In the rows, 128 means zero.
One turn or mirror swaps these rows in pairs. Which row does each one swap with?
The rows were stretched afterwards, more along some directions than others.
k_692: [122 135 139 122 144 150 136 118 122 118 148 142 145 122 120  96 117 126
 124 105 146 131 112 148 163 122 138]
k_352: [124 116 150 109 153 137 137 123 147 138 156 124 148 109 128 115 139 114
 119 114 130 135 127 132 151 124 151]
k_864: [124 114 149 106 158 133 140 121 147 141 163 125 157 105 133 109 143 109
 122 114 130 137 125 135 159 125 152]
k_965: [109 123 157 122 130 119 125 105 129 104 170 132 176 119 135 110 133 102
 160 131 156 108 108 145 169 123 135]
k_333: [129 133 155 130 151 112 132 102 146 115 158 127 142 127 143 112 137 116
 116 113 132  85 124 142 196 150 113]
k_719: [128 136 147 125 127 112 130 115 123 135 155 151 151 125 138  96 124 124
 138 127 135 118 146 140 143 148 122]
k_78: [128 131 119 142 162 146 114 130 126 137 139 137 148 111 144 111 125 107
 142 118 104 136 143 150 165 134 128]
k_178: [104 123 140 141 137 127 157 122 114 109 138 144 143 119 123 125 139 121
 150 136 139 132 117 141 141 127 143]
k_266: [125 138 153 154 116 123 147 116 118 108 145 158 138 144 137 121 125 139
 128 126 137 117 136 138 132 156 144]
k_14: [125 144 142 145 139 133 124 117 141 120 150 160 155 118 136 112 120 115
 144 112 120 136 130 135 163 137 128]
k_155: [126 136 132 135  84  90 137 126 142 113 152 138 117 150 114 134 145 135
 147 132 142 106 107  89 135 138 112]
k_878: [126 116 149 111 151 130 144 120 146 134 157 126 150 105 125 115 141 115
 117 120 133 135 128 130 151 125 150]
k_172: [125 132 154 134 155 115 130  97 143 113 160 136 151 124 146 115 136 113
 119 113 134  90 120 148 198 150 113]
k_773: [124 136 148 151 116 116 141 114 115 106 151 159 140 142 140 120 130 138
 133 128 144 115 130 135 135 158 134]
k_963: [123 142 123 147 110 111 135 113 132 100 150 158 130 138 105 120 144 124
 159 128 139  97 105 122 149 134 111]
k_808: [126 132 124 137  93  96 141 126 146 116 152 139 120 148 110 134 144 133
 141 123 133 107 105  88 140 136 114]
k_833: [126 145 125 142 110 110 136 113 133 103 154 154 127 136 105 117 143 123
 154 126 142  98 105 118 154 136 109]
k_202: [125 133 154 129 152 114 137  98 147 113 164 133 148 128 146 108 136 114
 118 109 134  86 119 147 202 149 116]
k_914: [121 137 152 152 125 117 142 115 115 106 147 162 135 143 140 120 128 137
 129 127 142 117 139 141 139 162 143]
k_9: [129 143 133 130 138 125 123 121 127 124 163 143 132 115 133  88 123 121
 123 114 116 120 138 139 183 148 122]
k_77: [112 122 164 126 131 128 127 109 134 106 166 127 173 124 138 108 132 106
 155 126 158 110 111 146 169 126 143]
k_219: [121 130 154 156 126 120 152 114 115 105 135 152 130 151 138 128 132 140
 126 127 147 115 136 142 138 165 144]
k_814: [121 135 136 130  92  92 136 120 152 117 156 136 127 148 125 131 151 133
 144 130 137 106 103  93 139 132 112]
k_731: [152 127 166 141 136 121 134 109 152 117 164 114 155 115 112 116 127  92
 133 112 140 110 140 134 174 144 130]
k_279: [122 131 153 124 155 113 135  98 144 116 159 129 146 122 145 112 142 112
 118 116 134  91 115 146 198 144 117]
k_916: [124 134 157 127 152 115 132  98 142 114 160 131 145 130 146 114 140 116
 119 112 135  87 118 146 199 149 114]
k_306: [126 144 140 147 135 128 128 116 140 115 153 167 155 118 125 109 118 111
 143 113 119 127 127 135 171 132 128]
k_389: [124 133 129 140  91  93 143 122 146 114 152 140 122 144 114 136 143 134
 139 130 135 112 107  87 131 132 115]
k_627: [121 130 149 125 155 115 129  99 142 117 158 134 146 126 150 113 142 113
 120 113 134  91 115 146 200 147 113]
k_667: [128 133 132 134  95  95 143 120 152 120 161 137 126 145 118 129 139 132
 134 127 131 108 112  91 138 134 109]
k_712: [155 132 168 146 129 118 135 110 156 116 168 112 147 118 110 113 120  99
 127 112 138 109 145 127 172 148 128]
k_323: [129 143 135 137 139 126 127 122 132 126 164 147 139 111 130  88 118 117
 123 109 108 120 146 145 187 148 127]
k_395: [110 122 163 123 136 126 129 104 135 104 165 127 177 118 133 109 135 101
 151 129 151 111 108 147 170 116 144]
k_774: [153 131 164 144 136 122 137 113 156 117 163 115 147 118 111 114 119  97
 127 108 131 110 149 132 170 145 132]
k_959: [124 135 128 131  91  92 138 120 146 112 159 134 123 146 116 131 143 135
 142 129 141 102 106  91 143 133 111]
k_551: [124 131 137 138  89  91 145 121 150 120 157 136 123 147 113 133 145 131
 141 128 140 110 111  85 144 138 116]
k_689: [152 131 166 144 132 123 137 114 154 117 162 113 145 119 113 113 121  99
 129 111 140 117 146 129 165 148 136]
k_625: [128 134 145 159 119 123 136 115 114 107 139 154 131 146 134 132 138 135
 133 134 141 116 128 137 131 156 133]
k_990: [128 128 121 148 159 142 118 128 127 138 141 140 150 108 141 115 122 106
 144 121 104 139 148 147 161 138 129]
k_909: [124 112 151 111 154 136 145 120 149 140 160 128 155 106 130 113 140 109
 120 113 129 137 129 135 154 127 155]
k_563: [126 133 145 126 122 111 133 113 122 131 151 151 146 130 135  99 127 126
 140 130 138 115 139 137 136 145 118]
k_261: [127 129 128 131  95  91 145 121 150 114 155 136 116 152 121 133 142 133
 142 126 140 101 111  92 136 135 111]
k_5: [125 132 151 128 152 116 130  97 142 115 163 138 148 128 144 110 138 112
 119 110 134  85 121 149 200 150 107]
k_578: [129 141 153 152 123 122 139 115 118  98 152 160 139 146 138 117 124 138
 128 127 141 110 136 144 136 155 135]
k_105: [128 141 134 135 139 124 132 119 128 130 168 156 138 112 129  87 121 115
 124 113 110 123 139 141 184 149 126]
k_555: [153 131 167 147 132 118 138 114 157 115 160 111 147 121 112 117 122 101
 126 113 138 112 149 130 167 150 133]
k_789: [120 114 147 112 156 133 144 122 145 139 155 127 151 107 130 117 140 114
 120 118 133 141 130 131 151 127 153]
k_678: [129 130 130 138  97  95 140 124 145 120 146 128 111 154 113 139 146 132
 144 127 137 104 113  90 145 143 115]
k_653: [125 148 146 142 136 133 128 120 143 119 154 160 152 118 130 105 115 117
 141 105 120 129 131 138 169 133 132]
k_159: [121 134 153 149 124 119 148 117 119 108 148 157 142 139 142 121 126 138
 127 127 142 124 141 139 125 155 143]
k_760: [124 129 134 134  93  96 137 122 139 119 147 135 119 152 122 136 150 135
 144 133 147 110  99  91 132 135 110]
k_753: [152 138 166 144 128 118 137 115 157 115 164 116 140 122 115 111 117 104
 129 112 139 111 148 129 162 146 132]
k_795: [123 124 124 121 133 119 123 117 117 119 137 137 154 119 115 123 131 117
 140 139 137 118 118 144 161 124 124]
k_832: [129 122 127 114 135 122 120 116 118 123 141 136 150 120 117 119 130 117
 140 134 140 117 122 145 164 128 125]
k_945: [110 126 142 137 138 131 155 124 109 113 138 144 143 118 119 123 139 125
 145 135 139 135 118 141 140 126 144]
k_326: [120 134 140 123 139 142 136 115 120 112 149 143 144 124 118  97 117 129
 127 109 154 125 108 145 165 125 135]
k_727: [120 145 129 147 110 112 139 112 134  99 152 158 132 135 104 118 143 125
 153 126 137  99 105 122 154 130 114]
k_994: [124 132 146 150 119 117 150 113 119 101 150 157 131 147 138 121 126 136
 128 126 144 109 137 141 132 157 137]
k_481: [121 138 151 153 113 119 144 117 117 107 142 161 132 145 137 129 134 141
 130 132 138 116 132 135 131 157 137]
k_427: [124 138 158 145 118 120 139 117 120 107 150 153 137 143 139 119 136 136
 133 126 141 116 134 139 129 151 140]
k_332: [151 133 168 148 129 123 137 109 155 114 165 118 151 122 109 116 119 100
 131 108 140 107 142 132 169 150 131]
k_706: [127 136 145 128 130 113 131 112 121 131 149 151 148 127 141 100 126 123
 135 131 135 116 144 141 142 148 117]
k_210: [110 121 159 120 131 123 127 109 134 103 168 128 168 123 133 107 134 102
 157 126 155 104 106 144 173 120 141]
k_638: [110 122 160 123 131 123 128 107 128 104 167 127 172 122 133 108 131 106
 154 130 161 111 112 145 170 125 142]

Swapped with k_727: k_719
Swapped with k_990: k_326
Swapped with k_389: k_773
Swapped with k_627: k_689

